Here are some points, each followed by its number:
tensor([1, 3, -49, 37, -22, 11, 43, 15, -62, 7, 31, -29, 33, -29, 23, 25, 19, 29, 17, 52, 10, 39,
        3, 41]) 0
tensor([11, -11, 15, -15, 28, -17, -5, 10, 25, 15, 23, 10, 1, -2, -9, -7, -5, -4, 1, 2, -7, -21,
        0, -30]) 1
tensor([-38, -35, 12, 23, 59, 32, 30, 44, -17, 23, 35, -27, 24, 1, -17, -27, 4, 3, -15, 3, 45, -27,
        -32, -40]) 2
tensor([27, 5, -8, -34, -16, -6, 45, -2, -17, 3, 4, -7, 8, 16, 44, 12, 4, -14, 14, 22, 15, -12,
        1, -10]) 3
tensor([50, 2, -15, -37, -8, -34, 38, 6, -6, 20, 38, -1, 14, -6, 41, 27, 4, -1, 30, 46, -10, -6,
        10, -13]) 4
tensor([34, 24, 1, -16, -34, -37, -47, -31, 34, -11, -18, 30, -27, -12, -5, 17, -8, 3, 11, -4, -54, 19,
        33, 22]) 5
tensor([26, 31, -10, -11, -54, -24, -36, -41, 18, -24, -34, 25, -23, -5, 7, 20, -9, 2, 10, -8, -44, 28,
        27, 43]) 6
tensor([-42, -50, 16, 4, 70, 55, 91, 66, -47, 33, 43, -56, 45, 21, 17, -32, 12, -17, -12, 15, 98, -54,
        -54, -64]) 7
tensor([47, 29, -5, -23, -38, -48, -45, -35, 34, -11, -11, 37, -24, -11, 4, 24, -10, 4, 17, 3, -62, 24,
        38, 26]) 8
tensor([12, 29, 6, 21, -26, -42, -110, -42, 57, -16, -29, 49, -36, -29, -54, 7, -14, 21,
        -4, -30, -89, 47, 42, 45]) 9
tensor([-31, -37, 12, 17, 66, 24, 36, 48, -15, 36, 47, -29, 30, -1, -11, -22, 7, 4, -10, 13, 47, -29,
        -32, -47]) 10
tensor([-18, 29, 14, 19, -35, -1, -81, -44, 37, -39, -64, 34, -42, 2, -40, -10, -12, 0, -22, -56, -40, 27,
        16, 41]) 11
tensor([30, 32, -15, 7, -36, -43, -67, -37, 32, -11, -10, 38, -23, -29, -20, 27, -5, 21, 13, 4, -77, 45,
        43, 45]) 12
tensor([-26, -17, -7, 35, 30, 25, 13, 27, -23, 13, 24, -23, 21, -10, -16, -12, 7, 15, -10, 8, 37, 3,
        -16, -5]) 13
tensor([0, -17, 7, -18, 27, 6, 36, 23, -10, 19, 24, -15, 16, 8, 24, -6, 4, -9, 2, 15, 27, -25,
        -14, -31]) 14
tensor([-19, -11, -6, 19, 18, 16, 17, 20, -18, 10, 19, -18, 16, -7, -3, -6, 6, 8, -3, 10, 15, -1,
        -9, -6]) 15
tensor([-26, 46, 2, 31, -68, 0, -109, -69, 37, -58, -96, 41, -57, -2, -46, -1, -15, 10,
        -23, -71, -58, 54, 27, 77]) 16
tensor([-57, 31, 9, 44, -47, 40, -74, -49, 8, -58, -96, 15, -40, 14, -44, -22, -8, 3, -36, -79, -7, 34,
        -3, 61]) 17
tensor([25, 6, -12, -25, -19, -9, 26, -5, -12, -2, -2, -1, 4, 5, 33, 13, 3, -7, 13, 20, 2, 1,
        6, 1]) 18
tensor([-22, -33, 14, -25, 32, 48, 100, 39, -49, 18, 13, -48, 30, 42, 46, -21, 11, -30, -3, 10, 96, -56,
        -48, -61]) 19
tensor([76, 39, -5, -37, -44, -82, -61, -46, 60, -9, -4, 56, -31, -25, 4, 41, -14, 7,
        27, 14, -101, 31, 54, 33]) 20
tensor([-55, -34, 27, 13, 52, 52, 30, 32, -14, 9, 0, -30, 13, 27, -15, -42, 3, -20, -28, -29, 70, -42,
        -45, -47]) 21
tensor([-14, -2, 16, 13, 17, -3, -43, -3, 30, -2, -9, 13, -14, -5, -37, -15, -8, 3, -17, -24, -15, 1,
        0, -4]) 22
tensor([13, 19, -6, 5, -22, -26, -52, -23, 29, -14, -13, 30, -21, -15, -20, 9, -9, 13, 3, -9, -52, 22,
        24, 25]) 23
tensor([-57, -57, 11, 31, 89, 54, 71, 72, -46, 38, 59, -56, 47, 7, -7, -37, 12, -5, -16, 15, 87, -45,
        -55, -62]) 24
tensor([-64, -19, 14, 43, 37, 51, -9, 21, -11, -1, -11, -19, 6, 7, -39, -33, 1, 3, -29, -36, 39, -10,
        -31, -9]) 25
tensor([-12, -11, 6, 0, 18, 12, 22, 14, -8, 6, 7, -14, 7, 11, 4, -13, 3, -8, -3, -2, 27, -21,
        -16, -22]) 26
tensor([42, -8, 19, -67, 7, -23, 49, 4, 10, 12, 12, -3, 3, 25, 47, 5, -2, -34, 16, 15, 17, -40,
        -5, -48]) 27
tensor([1, 3, -53, 35, -27, 13, 40, 11, -63, 4, 24, -28, 29, -21, 22, 27, 18, 30, 19, 46, 12, 39,
        5, 42]) 28
tensor([16, 22, -13, -31, -61, 13, 38, -30, -27, -28, -49, -6, -10, 30, 53, 14, 3, -21, 10, -3, 23, 3,
        1, 24]) 29
tensor([44, 2, 13, -73, -19, -14, 61, -9, -2, 3, -8, -1, 1, 34, 63, 10, -1, -40, 19, 11, 27, -42,
        -9, -42]) 30
tensor([82, 13, -32, -59, -29, -50, 67, -2, -19, 21, 39, 0, 17, -5, 74, 51, 8, 1, 49, 74, -16, 1,
        27, -2]) 31
tensor([47, 24, -5, -20, -33, -48, -41, -35, 35, -11, -11, 35, -24, -15, 0, 24, -8, 6, 18, 4, -65, 25,
        37, 24]) 32
tensor([26, -20, 19, -73, 18, 7, 93, 17, -17, 17, 14, -22, 17, 43, 66, -6, 2, -46, 13, 18, 65, -69,
        -29, -68]) 33
tensor([-29, -36, 2, 40, 74, 10, 14, 56, -10, 42, 69, -22, 32, -25, -32, -17, 5, 19, -2, 25, 18, -12,
        -17, -38]) 34
tensor([-2, 8, -41, 35, -27, 8, 17, 5, -45, -7, 12, -14, 17, -24, 9, 19, 12, 26, 9, 27, -1, 40,
        10, 43]) 35
tensor([-20, -20, 33, -3, 51, 2, -18, 18, 31, 14, 13, 4, -1, 5, -30, -11, -8, -11, -16, -21, 7, -31,
        -14, -42]) 36
tensor([-46, -30, 2, 44, 51, 32, 12, 41, -24, 21, 33, -27, 28, -12, -30, -22, 8, 19, -17, 1, 32, -5,
        -24, -19]) 37
tensor([40, -8, -15, -39, 0, -16, 71, 17, -29, 21, 38, -20, 24, 8, 55, 19, 7, -10, 25, 49, 23, -21,
        -4, -24]) 38
tensor([13, 37, -26, 13, -69, -5, -30, -43, -10, -32, -44, 15, -17, -7, 12, 24, 3, 14, 6, -5, -35, 53,
        25, 67]) 39
tensor([44, -10, -6, -57, 0, -13, 86, 17, -27, 21, 30, -21, 23, 18, 69, 17, 5, -19, 27, 55, 35, -35,
        -7, -37]) 40
tensor([-17, 40, -4, 44, -54, -7, -108, -52, 34, -42, -65, 39, -43, -17, -51, 2, -11, 22,
        -17, -49, -66, 58, 31, 73]) 41
tensor([-69, -47, 10, 63, 84, 47, 12, 62, -22, 34, 53, -37, 35, -13, -48, -37, 12, 17, -26, -1, 50, -25,
        -37, -36]) 42
tensor([-41, -31, 19, 24, 53, 26, 6, 36, 1, 17, 20, -16, 15, 1, -28, -25, 0, 1, -20, -10, 33, -20,
        -26, -32]) 43
tensor([-5, -36, 16, -30, 54, 17, 77, 42, -16, 29, 42, -32, 22, 21, 28, -16, 5, -21, 3, 22, 61, -55,
        -32, -65]) 44
tensor([-46, -32, 12, 26, 56, 41, 29, 41, -20, 19, 26, -31, 23, 3, -19, -27, 4, -2, -16, -4, 51, -26,
        -33, -37]) 45
tensor([22, 42, -4, 0, -55, -32, -79, -53, 39, -31, -49, 50, -40, -8, -18, 14, -11, 8, 0, -29, -69, 44,
        38, 57]) 46
tensor([41, -19, -8, -68, -1, 6, 125, 27, -49, 22, 29, -37, 33, 35, 92, 13, 12, -33, 30, 49, 72, -53,
        -24, -51]) 47
tensor([-56, -60, -7, 26, 78, 69, 119, 81, -79, 42, 68, -76, 65, 12, 20, -27, 21, -4, -7, 39, 115, -46,
        -60, -59]) 48
tensor([-28, -28, 13, -2, 26, 45, 49, 23, -26, 3, -3, -30, 15, 30, 11, -24, 3, -19, -15, -11, 66, -36,
        -38, -32]) 49
tensor([45, 48, 8, -31, -67, -55, -87, -68, 65, -37, -61, 60, -53, -1, -7, 21, -20, -3, 5, -36, -87, 34,
        51, 46]) 50
tensor([13, -13, 48, -37, 49, -33, -37, 5, 67, 19, 15, 27, -17, 6, -29, -16, -18, -19, -6, -25, -25, -43,
        1, -54]) 51
tensor([36, 33, -9, -2, -48, -43, -61, -43, 32, -19, -21, 38, -27, -21, -11, 24, -7, 14, 14, -5, -71, 39,
        41, 44]) 52
tensor([-63, -44, 3, 59, 80, 42, 21, 64, -27, 35, 57, -38, 38, -20, -41, -31, 11, 17, -22, 10, 49, -14,
        -36, -35]) 53
tensor([21, 54, -13, 20, -73, -45, -115, -68, 49, -40, -57, 57, -49, -28, -38, 27, -16, 24,
        2, -32, -103, 71, 53, 81]) 54
tensor([41, -13, -9, -61, 5, -5, 106, 23, -36, 26, 35, -30, 27, 25, 76, 17, 12, -25, 31, 53, 51, -41,
        -15, -47]) 55
tensor([-17, 25, 15, 19, -28, -1, -87, -40, 40, -34, -59, 33, -39, -1, -45, -11, -16, 3, -22, -57, -39, 26,
        16, 39]) 56
tensor([30, 10, -25, -13, -23, -13, 28, -1, -23, 9, 14, -6, 10, -5, 33, 24, 7, 6, 21, 34, -3, 12,
        10, 14]) 57
tensor([-13, -6, -27, 36, 4, 7, 12, 14, -32, 6, 25, -17, 18, -19, -5, 8, 13, 23, 3, 24, 3, 25,
        1, 18]) 58
tensor([-23, 5, 35, 13, 16, -12, -92, -19, 67, -15, -31, 34, -35, -2, -60, -23, -18, -1, -27, -57, -43, -1,
        9, -2]) 59
tensor([-46, -23, -2, 40, 35, 41, 16, 34, -27, 11, 17, -28, 18, -3, -20, -22, 8, 11, -17, -1, 40, -7,
        -26, -10]) 60
tensor([-15, -28, 26, -22, 43, 19, 43, 30, -2, 18, 11, -21, 14, 25, 16, -24, 1, -24, -8, -4, 49, -48,
        -31, -53]) 61
tensor([48, 6, -23, -28, -18, -25, 44, 3, -19, 12, 26, -5, 16, -1, 45, 27, 7, 1, 23, 45, -4, 2,
        13, 0]) 62
tensor([-22, -39, 13, -26, 46, 45, 103, 47, -46, 23, 31, -45, 34, 35, 44, -21, 15, -27, -2, 17, 95, -60,
        -53, -65]) 63
tensor([8, 25, 28, -12, -19, -28, -91, -45, 66, -25, -50, 50, -46, 0, -38, -7, -21, -4, -12, -53, -59, 9,
        25, 17]) 64
tensor([51, -9, 9, -69, 7, -25, 67, 11, -3, 20, 28, -7, 11, 21, 60, 13, 1, -29, 25, 35, 20, -46,
        -3, -49]) 65
tensor([10, -4, -51, 42, 2, -6, 36, 28, -54, 25, 67, -20, 40, -41, 13, 28, 20, 38, 24, 68, -5, 39,
        11, 27]) 66
tensor([-41, -37, -28, 57, 49, 40, 62, 63, -71, 37, 71, -54, 56, -25, -3, -5, 21, 29, -1, 49, 54, 6,
        -29, -1]) 67
tensor([-56, 22, 16, 45, -32, 31, -92, -42, 25, -53, -86, 21, -43, 9, -60, -27, -13, 7, -40, -83, -19, 29,
        0, 50]) 68
tensor([0, -12, 25, -7, 39, -17, -26, 11, 38, 13, 20, 14, -5, -5, -25, -14, -9, -5, -12, -13, -14, -22,
        1, -33]) 69
tensor([42, 0, 13, -72, -10, -14, 62, -2, -3, 3, -5, -5, 1, 27, 60, 11, -1, -37, 20, 15, 26, -43,
        -8, -37]) 70
tensor([39, 3, -7, -33, -3, -27, 27, 4, -2, 15, 25, 2, 7, -2, 31, 17, 2, -5, 21, 32, -10, -8,
        11, -13]) 71
tensor([26, 30, 9, -18, -47, -24, -60, -47, 40, -30, -52, 38, -40, 4, -9, 7, -13, -5, -3, -34, -49, 21,
        23, 30]) 72
tensor([56, 15, -53, -8, -41, -32, 51, -1, -42, 13, 42, -9, 26, -28, 48, 51, 17, 22, 40, 74, -24, 36,
        30, 33]) 73
tensor([-24, 18, 3, 54, -6, -7, -102, -24, 38, -20, -24, 32, -28, -27, -68, -10, -9, 25,
        -20, -40, -57, 43, 19, 41]) 74
tensor([0, 2, -48, 33, -14, 13, 41, 15, -58, 11, 35, -30, 32, -25, 19, 23, 19, 27, 18, 51, 12, 33,
        4, 33]) 75
tensor([-21, -23, -6, 26, 36, 18, 31, 36, -28, 21, 40, -26, 29, -10, -7, -7, 9, 11, 0, 21, 28, -6,
        -18, -17]) 76
tensor([26, 33, 16, -32, -48, -25, -49, -51, 41, -33, -59, 37, -41, 16, 3, 9, -13, -17, -2, -36, -39, 5,
        20, 22]) 77
tensor([32, 25, -25, -8, -55, -19, -1, -29, -12, -15, -22, 9, -7, -6, 25, 30, 3, 7, 17, 14, -26, 32,
        24, 43]) 78
tensor([46, 55, -19, -6, -88, -52, -81, -70, 36, -38, -49, 52, -45, -19, -6, 35, -10, 15, 14, -16, -94, 62,
        56, 74]) 79
tensor([22, 34, 7, -17, -45, -28, -64, -49, 43, -30, -50, 36, -38, 2, -12, 9, -12, -4, -2, -35, -54, 24,
        27, 33]) 80
tensor([-45, -21, 20, 25, 39, 30, -4, 22, 0, 8, 4, -13, 5, 6, -28, -24, -1, -3, -21, -20, 29, -15,
        -22, -24]) 81
tensor([77, 55, -4, -45, -72, -81, -81, -71, 67, -29, -41, 68, -50, -13, 5, 39, -17, 1,
        26, -8, -107, 36, 64, 48]) 82
tensor([22, 9, -9, -22, -10, -9, 30, 0, -13, 3, 8, -5, 6, 4, 26, 12, 3, -5, 12, 21, 7, -5,
        1, -2]) 83
tensor([-19, -10, 16, -2, 17, 23, 9, 4, 0, -5, -16, -8, -5, 20, -4, -20, -1, -17, -15, -22, 35, -20,
        -20, -19]) 84
tensor([42, -10, 13, -68, 7, -20, 66, 11, -3, 20, 22, -10, 12, 23, 57, 9, 1, -28, 19, 27, 26, -44,
        -7, -47]) 85
tensor([-29, 29, 4, 30, -55, 18, -71, -48, 17, -48, -80, 25, -41, 8, -33, -9, -10, 2, -25, -62, -27, 36,
        8, 54]) 86
tensor([-4, -4, 35, -19, 26, -8, -27, -3, 43, -1, -10, 20, -17, 11, -20, -19, -13, -17, -13, -31, -5, -28,
        -6, -31]) 87
tensor([53, 52, -34, 14, -74, -64, -83, -56, 31, -22, -15, 45, -29, -43, -12, 47, -6, 36,
        23, 13, -110, 76, 64, 81]) 88
tensor([46, 1, 7, -73, -16, -15, 65, -5, -2, 3, -3, -3, 2, 35, 65, 14, 1, -33, 18, 17, 26, -43,
        -6, -36]) 89
tensor([31, 37, 6, -21, -52, -34, -62, -52, 43, -31, -52, 42, -40, 0, -6, 14, -13, -4, 4, -29, -58, 23,
        33, 35]) 90
tensor([59, 20, -56, -8, -43, -35, 45, -3, -42, 11, 41, -7, 23, -30, 51, 59, 17, 23, 44, 77, -28, 41,
        33, 39]) 91
tensor([-58, -36, 16, 11, 40, 70, 67, 36, -44, 4, -4, -49, 21, 35, 10, -35, 8, -20, -24, -16, 98, -45,
        -54, -42]) 92
tensor([-34, -28, 19, -2, 36, 41, 43, 28, -22, 7, 3, -29, 16, 26, 8, -27, 2, -20, -16, -12, 62, -42,
        -37, -42]) 93
tensor([11, 24, 26, -12, -18, -31, -91, -44, 68, -27, -44, 49, -44, 4, -38, -6, -20, -6, -12, -49, -64, 10,
        28, 17]) 94
tensor([57, 17, -38, -25, -39, -35, 42, -4, -22, 13, 29, -1, 16, -13, 48, 43, 11, 12, 35, 58, -23, 20,
        27, 21]) 95
tensor([-45, 30, -13, 47, -65, 41, -59, -48, -10, -57, -89, 11, -33, 9, -27, -8, -5, 12, -26, -59, -11, 50,
        4, 78]) 96
tensor([-20, -19, 18, 13, 44, 5, -15, 19, 18, 12, 18, 0, 0, -2, -29, -17, -2, -1, -14, -11, 7, -15,
        -10, -28]) 97
tensor([-16, -27, -4, 38, 58, -4, -5, 41, -1, 37, 65, -12, 27, -31, -34, -6, 8, 25, -1, 26, -6, 5,
        -5, -22]) 98
tensor([32, 32, -12, 0, -42, -44, -66, -39, 35, -16, -16, 39, -25, -23, -16, 24, -8, 18, 9, -5, -76, 42,
        42, 44]) 99
tensor([22, 10, -23, -4, -23, -10, 17, -2, -17, 1, 9, -5, 8, -10, 22, 22, 6, 8, 20, 30, -10, 19,
        10, 17]) 100
tensor([37, -23, 13, -42, 44, -35, 34, 31, 19, 39, 61, -1, 16, -3, 18, 5, -2, -10, 18, 37, 0, -37,
        1, -56]) 101
tensor([42, -15, -9, -71, 1, 6, 127, 27, -47, 23, 32, -38, 32, 34, 94, 14, 12, -34, 31, 56, 70, -51,
        -24, -49]) 102
Which three points above are nearest to each new point, looking only along the 4 directions in which the numbered points spread most? Their numbers follow each, nearest first.
tensor([14, 40, -18, 5, -80, -2, -43, -57, 3, -46, -72, 26, -33, 3, 7, 18, -2, 3, 2, -27, -41, 45,
        27, 68]) -> 39 6 46
tensor([88, 11, -24, -64, -22, -56, 67, 1, -14, 26, 48, 5, 20, -6, 74, 49, 6, -3, 51, 74, -22, -4,
        28, -12]) -> 31 4 95
tensor([-44, -38, 40, -4, 67, 38, 29, 36, 5, 14, 12, -24, 10, 27, -16, -44, -4, -24, -26, -27, 62, -60,
        -46, -65]) -> 21 93 61
tensor([37, -24, 16, -76, 25, -4, 102, 28, -15, 28, 31, -23, 23, 35, 69, 4, -1, -38, 21, 36, 54, -66,
        -18, -72]) -> 33 55 47
tensor([-12, -8, -9, 13, 10, 12, 18, 14, -18, 6, 12, -10, 13, -5, 1, -3, 6, 5, -1, 10, 17, 3,
        -9, -1]) -> 15 26 13
tensor([32, 29, -22, -20, -57, -22, -1, -29, -7, -18, -21, 12, -9, -3, 28, 28, 3, 7, 17, 14, -30, 32,
        26, 39]) -> 78 6 39
tensor([-5, 3, 12, -1, 1, -4, -24, -10, 20, -9, -14, 12, -14, 3, -14, -7, -7, -3, -7, -18, -8, -2,
        1, 1]) -> 22 87 1
tensor([-53, -33, 28, 9, 57, 49, 31, 36, -10, 10, 5, -31, 16, 23, -18, -43, -1, -18, -27, -25, 66, -45,
        -44, -51]) -> 21 93 45
tensor([-10, -1, -29, 38, -2, 8, 8, 14, -31, 6, 19, -13, 19, -26, -6, 9, 12, 27, 5, 26, 0, 33,
        1, 26]) -> 58 35 75
tensor([-49, -30, 19, 27, 55, 33, 5, 37, -6, 15, 19, -19, 15, 2, -34, -31, 0, 3, -23, -14, 38, -23,
        -28, -32]) -> 43 81 45
tensor([25, 25, -18, -32, -66, 10, 43, -31, -32, -29, -46, -3, -8, 30, 59, 18, 7, -19, 11, 3, 20, 6,
        2, 29]) -> 29 18 3
tensor([-39, -41, -26, 53, 59, 38, 65, 66, -65, 41, 76, -55, 55, -26, -4, -8, 21, 26, 2, 51, 56, 1,
        -28, -17]) -> 67 53 76
tensor([10, -17, 13, -23, 23, -13, 11, 13, 13, 14, 16, 2, 4, 4, 3, -5, -2, -10, 5, 5, 3, -25,
        -3, -31]) -> 1 14 26
tensor([3, -5, 13, -16, 11, -4, -1, 3, 15, 3, 2, 3, -5, 8, 1, -6, -1, -15, -2, -6, 4, -16,
        -3, -19]) -> 1 26 84
tensor([62, 60, -31, 5, -83, -76, -100, -69, 44, -27, -29, 63, -39, -43, -15, 47, -10, 33,
        26, 5, -127, 80, 74, 87]) -> 88 79 54
tensor([28, 6, -1, -41, -21, -9, 41, -6, -12, -1, -5, -1, 2, 21, 46, 14, 5, -17, 17, 16, 14, -12,
        -1, -12]) -> 3 18 83
tensor([-40, -18, 24, 15, 37, 25, -6, 17, 8, 2, -3, -7, 2, 10, -25, -28, -1, -8, -21, -27, 29, -22,
        -21, -25]) -> 81 43 84
tensor([61, 57, -41, 9, -80, -72, -90, -60, 32, -23, -14, 54, -30, -48, -12, 53, -8, 40,
        27, 19, -121, 84, 74, 88]) -> 88 79 54
tensor([28, 35, -17, -17, -66, -22, -26, -45, 5, -30, -42, 23, -22, -2, 18, 25, -4, -1, 13, -5, -38, 31,
        26, 49]) -> 6 39 78
tensor([8, -9, 15, -15, 34, -20, -6, 10, 25, 18, 23, 8, 2, -4, -8, -4, -4, -1, 2, 3, -11, -17,
        2, -28]) -> 1 69 97
tensor([-8, -3, 16, 8, 14, -6, -41, -4, 29, -1, -4, 17, -13, -5, -32, -12, -9, 2, -11, -21, -18, 0,
        5, -2]) -> 22 69 87
tensor([-32, 17, 6, 55, -3, -9, -107, -24, 44, -19, -23, 34, -31, -29, -75, -11, -9, 31,
        -23, -42, -62, 46, 21, 42]) -> 74 9 56
tensor([70, 60, -38, 9, -78, -85, -102, -62, 47, -22, -8, 61, -34, -55, -18, 56, -8, 41,
        28, 21, -127, 87, 82, 88]) -> 88 79 54
tensor([-9, 6, -13, 23, -14, 6, -10, -1, -12, -5, -4, -5, 1, -11, -11, 5, 3, 14, -2, 3, -5, 24,
        6, 25]) -> 58 35 100
tensor([-15, -8, 1, 41, 29, -10, -44, 13, 17, 17, 28, 8, 4, -32, -45, -1, -1, 26, -6, 0, -29, 18,
        4, 7]) -> 22 97 98
tensor([21, -38, 37, -57, 70, -12, 60, 43, 19, 41, 52, -11, 19, 21, 23, -16, -4, -32, 7, 20, 42, -74,
        -26, -92]) -> 44 101 61
tensor([-35, -41, 11, 19, 66, 29, 42, 54, -19, 35, 49, -30, 33, 2, -13, -23, 9, 0, -11, 13, 50, -32,
        -31, -46]) -> 10 2 45
tensor([-14, -31, 30, -22, 53, 20, 42, 34, 2, 19, 17, -19, 13, 25, 4, -28, 0, -25, -10, -6, 50, -54,
        -32, -62]) -> 61 93 44
tensor([-87, -30, 7, 73, 50, 65, -9, 39, -27, 2, 5, -32, 18, -4, -55, -42, 6, 16, -40, -30, 50, -2,
        -37, -5]) -> 25 60 37
tensor([2, -18, 7, -18, 27, 4, 36, 19, -5, 14, 19, -12, 13, 10, 17, -7, 3, -12, 2, 11, 28, -27,
        -14, -30]) -> 14 26 61
tensor([-22, 8, 4, 26, 0, 7, -42, -11, 14, -14, -22, 11, -15, -7, -31, -9, -3, 7, -15, -26, -15, 15,
        7, 19]) -> 22 23 56
tensor([-27, 34, 0, 27, -56, 15, -75, -52, 14, -50, -83, 24, -41, 5, -29, -7, -8, 3, -22, -57, -32, 38,
        12, 59]) -> 86 11 96
tensor([-29, 45, 4, 31, -71, 12, -102, -68, 29, -63, -101, 39, -55, 7, -44, -6, -14, 6,
        -29, -73, -45, 50, 24, 76]) -> 16 86 41
tensor([0, -19, 14, -22, 30, 9, 39, 20, -4, 16, 17, -13, 12, 16, 16, -11, 1, -16, 1, 6, 32, -34,
        -22, -40]) -> 14 61 26
tensor([16, 25, -14, -29, -62, 15, 42, -29, -30, -28, -52, -8, -7, 31, 53, 12, 6, -21, 7, -4, 22, 3,
        -3, 25]) -> 29 18 3
tensor([31, -2, -6, -39, -7, -12, 45, 5, -12, 9, 7, -6, 10, 12, 40, 14, 3, -15, 14, 25, 7, -20,
        -1, -18]) -> 3 83 18
tensor([69, 20, 14, -34, 5, -96, -79, -25, 83, 15, 30, 60, -25, -36, -27, 26, -16, 13,
        23, 8, -108, 11, 53, -5]) -> 20 32 8
tensor([-23, -19, 16, 14, 41, 9, -7, 21, 10, 12, 16, -5, 6, -3, -21, -18, -1, 1, -14, -10, 11, -17,
        -13, -24]) -> 97 81 36
tensor([-15, -28, -13, 17, 37, 20, 53, 42, -40, 28, 49, -33, 37, -9, 10, -1, 13, 5, 6, 35, 39, -11,
        -22, -24]) -> 76 10 13
tensor([21, -17, -17, -20, 16, 0, 74, 32, -37, 30, 50, -28, 34, -1, 42, 14, 12, -7, 22, 55, 32, -19,
        -9, -25]) -> 38 40 55
tensor([-17, -31, 27, -22, 48, 23, 49, 32, -4, 20, 21, -24, 19, 24, 27, -26, 0, -28, -9, -4, 57, -55,
        -36, -62]) -> 61 44 93
tensor([-30, 29, 2, 29, -48, 19, -66, -44, 11, -44, -75, 20, -37, 6, -29, -7, -8, 4, -21, -55, -22, 36,
        9, 59]) -> 86 11 96
tensor([32, 6, -2, -42, -22, -9, 41, -8, -11, -3, -4, -3, 0, 19, 46, 15, 1, -18, 14, 17, 13, -15,
        0, -7]) -> 3 18 83
tensor([-62, 19, 15, 49, -26, 36, -89, -37, 23, -45, -81, 20, -36, 5, -61, -26, -10, 7, -41, -78, -16, 29,
        -4, 47]) -> 68 17 86
tensor([-33, 32, 12, 19, -56, 16, -75, -53, 23, -51, -91, 29, -45, 15, -30, -12, -11, -8, -25, -68, -24, 30,
        10, 54]) -> 86 11 17
tensor([40, 47, 8, -26, -65, -47, -87, -66, 59, -37, -64, 58, -54, 3, -10, 18, -20, -4, 5, -38, -80, 29,
        47, 46]) -> 50 90 46
tensor([-33, -43, 6, 34, 78, 17, 20, 55, -11, 41, 64, -26, 33, -19, -30, -21, 2, 15, -8, 22, 30, -23,
        -23, -42]) -> 34 10 2
tensor([38, 1, -6, -31, -5, -26, 25, 6, 1, 13, 24, 1, 6, -2, 31, 21, 2, -6, 22, 31, -7, -9,
        12, -16]) -> 71 4 83
tensor([-48, -34, 13, 1, 34, 64, 66, 30, -43, 2, -6, -45, 22, 37, 13, -33, 9, -24, -15, -15, 91, -46,
        -50, -38]) -> 92 49 93
tensor([63, 65, -33, 4, -84, -75, -103, -69, 43, -29, -29, 63, -40, -45, -17, 50, -9, 35,
        25, 6, -127, 82, 76, 87]) -> 88 79 54
tensor([81, 14, -27, -58, -28, -46, 64, -1, -17, 22, 39, 2, 18, -4, 69, 46, 8, -4, 47, 69, -16, -3,
        24, -7]) -> 31 95 4
tensor([-9, -3, -19, 26, -1, 9, 9, 9, -25, 4, 18, -13, 16, -17, -2, 2, 6, 15, 5, 19, 3, 23,
        1, 20]) -> 58 15 35
tensor([41, -9, -11, -44, -2, -13, 75, 17, -25, 21, 34, -17, 22, 9, 56, 21, 9, -14, 27, 47, 25, -24,
        -1, -26]) -> 38 40 65
tensor([5, 22, 2, 5, -28, -18, -56, -31, 29, -20, -30, 25, -24, -8, -23, 5, -11, 7, -4, -24, -42, 24,
        22, 30]) -> 23 80 72
tensor([7, -11, 23, -10, 33, -20, -25, 10, 39, 15, 23, 15, -2, -8, -24, -9, -9, -5, -3, -6, -19, -21,
        2, -32]) -> 69 1 36
tensor([-31, -36, 5, 37, 73, 14, 18, 54, -12, 39, 65, -24, 32, -19, -31, -16, 8, 18, -8, 26, 23, -14,
        -19, -36]) -> 34 10 98
tensor([-20, -6, -1, 20, 9, 13, -5, 6, -4, -2, 0, -7, 3, -3, -16, -7, 0, 7, -8, -6, 7, 4,
        -7, 3]) -> 15 26 13
tensor([41, 38, 6, -53, -71, -19, -9, -55, 18, -39, -66, 27, -36, 31, 39, 15, -8, -27, 12, -22, -21, 0,
        18, 23]) -> 77 6 72
tensor([-28, -37, -2, 36, 70, 12, 17, 54, -13, 40, 71, -24, 35, -25, -28, -13, 8, 19, -3, 27, 20, -11,
        -17, -33]) -> 34 98 10
tensor([-11, 0, 15, -3, 3, 1, -25, -7, 15, -6, -17, 9, -9, 8, -11, -11, -5, -8, -9, -20, -2, -8,
        -2, -5]) -> 22 87 84
tensor([-39, -28, -39, 76, 45, 30, 33, 54, -60, 33, 71, -42, 50, -40, -21, 2, 22, 46, -1, 51, 24, 29,
        -12, 10]) -> 67 76 66
tensor([13, -6, 9, -18, 16, -23, 7, 8, 18, 17, 22, 9, 2, -4, 2, 5, -4, -4, 9, 8, -13, -14,
        5, -21]) -> 1 71 69
tensor([-29, -29, 51, -8, 65, 10, -12, 24, 40, 13, 8, 4, -8, 19, -34, -40, -13, -15, -23, -39, 23, -54,
        -28, -63]) -> 36 97 87
tensor([-52, -14, 39, 30, 40, 20, -57, 2, 36, -8, -22, 10, -15, 5, -59, -38, -10, -4, -33, -57, 1, -14,
        -15, -12]) -> 22 59 36
tensor([-27, -38, 3, 35, 80, 6, 15, 56, -3, 44, 75, -22, 35, -27, -34, -16, 7, 19, -5, 27, 17, -16,
        -14, -42]) -> 34 98 10
tensor([-27, -8, 17, 16, 19, 12, -28, 4, 18, -4, -7, 5, -6, 0, -31, -20, -4, -1, -18, -28, 1, -6,
        -10, -6]) -> 22 97 81
